Where one turn sends some rows of the set: a few examples, then the rows asked:
K834: [-12  -9   2  10  19   4   9  -8   4   0   0  -6  13  -4 -17   3  -7  -5
  -7   2  -4   9  -6  -7  -2   3 -10   3  -2 -12   1 -11   2   5  12   3
   2  11]
K998: [ -5  -5   3   8  10   1  -1  -7   6 -11  10  -7  10 -13  -1   5  -7  -1
  -4   5 -12   2   0  -4   2  12  -8  -2   8   9   3  -5  -8   2   3  11
   5  27]
K338: [  6   8   3   6  -6  -3   0 -10   2 -13   3   8  15  -2  -5  15  -3  -2
   2  -4  -7   8  -4   7  -5   2   1  -9  -6   3 -12  -5   6   5   3  19
 -13  10]
K785: [  9  -1  -4   9   4   3  -7   1  -4  -8   0  12  17 -11  -7   0  -4 -11
  -9  -2  -3   3  -7  -9  -7  -4   0   6  -7 -14 -12  -1  12   5  12  11
   4  10]
K309: [-11   4  -5   4  13  -8  -5  -4  13  -2  23   1  18  -2   2   8  -6  -3
  -5   1  -3   3  -1   1   9   7  -5   8  -1  -5  -1  -5  16  -4  11   7
 -10  17]
K75: [ -4   8  -6  -5  -1   7  -8  -3   1   8  13   8  20   0 -11  -2  -3  -7
  -3  -4   1   0  -5  -1   1   8  -4  -2 -14   0  10 -13   4   3  10   8
  -4  16]
K702: [  8  -4   1   6   0  -3  -7   1   9  -6  -3   8   1 -14 -18   8  -4  -4
  -3  -2  -7   9   5 -10   3   2   4   3   0   4  -8 -15  -5   1 -11  16
  -3   6]
K969: [  0 -10  -2  -3  15   8 -10   1 -11  -2  -4  17   7  -6 -12   4   1  -4
 -15   6   3   4  -7   2  -5   5  -6   3  -3   6  -2  -5   2   6   5  21
   7  15]
K710: [ -3  -2 -11  -2  11   3   4  -1   9  -2   0   7  14  -1  -9  11  -4   9
  -9   6  -2  -5  11  11  12  -2 -11  -2  -6   3  -8  -7  14   1  -6  -1
   1   9]
K79: [ 11   3  -9   6  13  -5  -4  -2  -3  -4  -1   5  21 -13  -9   7  -6  -5
 -14   5  -7  -5   1  -1   1  -4  -5  10   0 -12  -8   2   7   7   0   4
   0  11]
K28: [  2  -9   2   5   6   3 -10  -7   1 -11   5  -1   7  -7  -8   1 -10  -2
   5   0   3  -7   7   0   0   4 -12  -5  10  -4  -9 -16   6   5  10  -3
  -1  20]
K278: [ -1 -13  -1  -1   8  11  -5  -1   4  -6  10   9   9  -7  17  17  -2  -3
  -7   8   7   3  -1  -2   5  10  -5   9   1   1  -4  -7  23   2   4  -2
   5  22]
K426: [  0   5   0   0  20  12   5  -1   5  -6   9  11   3 -12  -2  23   1  -9
  11   6  -5   5  -8 -12   5   8   1   1  -4  -2   7 -17   3   4   1  13
  -2  15]
K239: [  4  -3   0  -4 -10  12  -4  -1   7   6   0   6  10  -1 -13   7  -6 -14
   7   5  -1   8  -4  -8  -1   2  -3 -10 -10   8  -1  -7   0   6   0   1
   3   7]
K482: [ -1 -16  -8  -1  14   4  -1  -3   1  -9  10   7  14 -14  16  12 -10 -10
  -4   4   4   2   3  -5   7   9  -8  17   2  -5  -5 -17  10   1   3  11
   2  12]
K522: [-10  -1   5  11  15  -3   0   1  19 -12  12   5  10  -4  -1  17  -9 -16
  -1   2  -3   7  -5  -2   4   8 -19   5   0   3  -5   4  14  -5   3   2
   0  10]
K269: [  3 -10  -7   4   3  -3  -4  -4   2  -7   0   7   3 -21  -8  11  -8  -5
 -10  -2  -4   7   6  -6   7   7  -3   9  -2   2 -13 -18   0   0 -10  22
  -8   4]
K531: [ -4  -1  -3  -2  10  15   9   1  15 -10   6  12   1  -7  -8  14   3 -10
   9   8  -3   6  -9 -11  11   6  -3  11  -4   6   8 -19   5   4   6   8
  -4  18]
K982: [ -5  -3 -11  -4   5   7  12  -3  15  -4  -1  17  -4  -7 -11  14  -1 -12
   8   3  -5  13  -9  -6   6   5  -6   8  -2  11  -3 -14   3   2  10   9
   4  17]
K513: [  0  -8  -3  15   1   5  11 -13   3  -9  -5  -8  11  -8   1   8  -3   7
  -8   0  -3   6  -4  -1   4   4   7   7   1  -6  -1 -21   6   7   3   2
  -2  18]
K463: [  2  -3  -6   9  -2   3 -10   1   8  -3 -10   8  -5 -10 -18   9  -2  -4
  -7   0  -4  10   5  -9   4   5   3   2  -1  17   0  -5   5   2  -8   8
  -2  10]
K437: [  3   3  -5  -8  -6  11  -5  -5   5  10   0   8  13  -2 -13  -4  -5  -4
  -2   3  -3   1   2  -5  -7   5  -3  -5 -11   5   9  -8  -1   4   5   5
   0  13]
K260: [-13 -12   2   0   7   7  -1 -12   4   2   4  16   2  -1  -1  26  -7  -6
  -1   7   9   7  -3  11  -4   7  -7   1   1   2  -3 -16  15   1   5   6
  -9   9]
K568: [ -1 -11  -1   0   6  13  -7  -2   9  -7   6   8   5  -8  17  16  -4  -3
  -8   8   7   4  -4   0   7   9  -2   5   0   5  -4 -10  21  -1   6  -5
   1  24]
K449: [ -2   2   0   9  -2  -9  -1 -16   2   3   4   6  11 -13   2   9   1  -2
 -15   6   3  14   0   0 -10   4   5   0  -8  -6  -2   3   5   2   1  20
   5  14]
K286: [ -1  -4  -3   6  14  13  -1   8   6 -18   6   5  16   5  -1  13   0  -4
 -11  -5 -10   8 -15  -1  11   5  -7   7  -5  10  -2  -3  10   2  -1   9
  -7  10]
K822: [ -9   0   1   9  15  -6   0   1  15 -13  17   6  10  -4   1  18  -8 -12
  -1   6  -7   7  -4  -4   1   8 -15   5   1   0  -6   3  18  -5   4   3
  -3  10]
K305: [  8  -4  -4   9   5   2  -6   4  -2  -9  -4  11  14 -12  -9  -3  -3 -10
  -5  -2   2   4  -8  -7 -10  -5   0   3  -9 -11 -12  -5  12   9  12  11
   5   8]
K189: [ -8  -5  -5  -3   1   5   5  -1  14 -10  -5   8   4   7  -7  -1   6   0
   1   2   2  11   5  -3  18   4  -3  -5 -12   9  -7 -11  14  -1   1   5
   1  12]
K412: [ -2   1   2   9  -3 -11   0 -15   4   4  -1   9  13 -13   2   8   1   2
 -14   6  -2  15  -3  -3  -5   5   3  -2  -7  -2  -1   4   2   6   3  19
   4  16]
K778: [ -8  -4  -7  -4   4   6   9  -2  18  -4  -2   5   7   0  -7  10  -1   5
  -5   6  -1   9  13   4  17   3 -13  -1  -3   6  -6 -15  12  -3   1   1
   0   5]
K714: [  1   7   5   5  11  -1  -2  -6  -3   4   6  -1  14 -13   5  15  -5  -6
  -6  11   2   3   4  -5  -7   3  11  -4  -6 -13   4  -8   6   4   3  18
   3  15]

K710 goes to K269
K998 goes to K834
Now these:
K822 goes to K785
K239 goes to K189
K778 goes to K702
K522 goes to K305
K309 goes to K79
K338 goes to K286

Where one turn sends some rows of the set: a few examples, then the rows asked:
K850: [-7 -4 -4 -9  9  0  7  0 -8  2 10 -7  7]
K399: [ -3 -15 -11  -7  11  -4  -3 -18   0  -3  11   1  -3]
K590: [  1 -13   1  -9  -5   8   2   2  -3 -10   7  -5   6]
K320: [  0 -14  -9  -2  -7   3   4 -12  -1  -9   3  10   6]
K551: [ -3  10  -5   1   2   8   6 -14   0   3   7  -6  -8]
K863: [-11   3  -5   3   3  12   8  -2 -11  -1  11  -6  -2]
K733: [  3 -16   1 -14   3   8   2  -6  -3 -10   9  -4   2]
K747: [  4   7  -9   0   0   0 -10  -4  -7  -7   8  10 -16]
K795: [ -2   3  -7 -12  15   1  -8 -15  -1  -4  15   9 -10]
K930: [  0  14   0 -12   5   6   6  -7  -3  -4   6  14   2]
K95: [ -6   1  -8   6   3   2  -7 -16  10  -3   9  -4  -6]
K925: [-3 12 -4 -8  6  2 -8  7 -7 -6 10  5 -4]
K585: [ -3   1 -13  -9   0  -3   7 -13  -3   9   6   0   1]
K175: [  7  -4   2  -9  -1  14  -5  -7  -5 -17  10  10  -7]
K371: [  0 -18  -7   4  -7   0  -3  -9   2 -11   6   3   3]
K82: [  4   4  -2   3   2   0 -11   1  -3 -14   7   8 -11]
K725: [  0   0  -8 -17   0   3   7 -16   0   5   6   3   2]
K10: [  2 -10 -14  -4   1  -3  -5 -18   4   0   8  -1  -8]
K416: [ -4  -1   4  -1  15   4   3  -1 -10 -15  12   8   2]
K368: [ -3  11 -11  -3   5  -1  -7   0 -10  -2   9   9 -10]
K16: [  2   7   0  -1   1   3  -9   8  -4 -13   7   8  -4]
K727: [-10  -5  -9   4  -6  11  -9  -7   7 -10   9   3   2]
K818: [-7 -7 -3 -4 11 -2 11 -6 -7 -3  7  2 10]
K411: [-10  -6  -4  -3  -2  19  -4   1  -6  -9  13  -4   0]
K946: [ -3  -3 -10   3   2   3  -3 -14  -4 -12   9  21  -3]

K925 goes to K747
K727 goes to K863
Now these:
K725 goes to K320
K590 goes to K585
K175 goes to K930

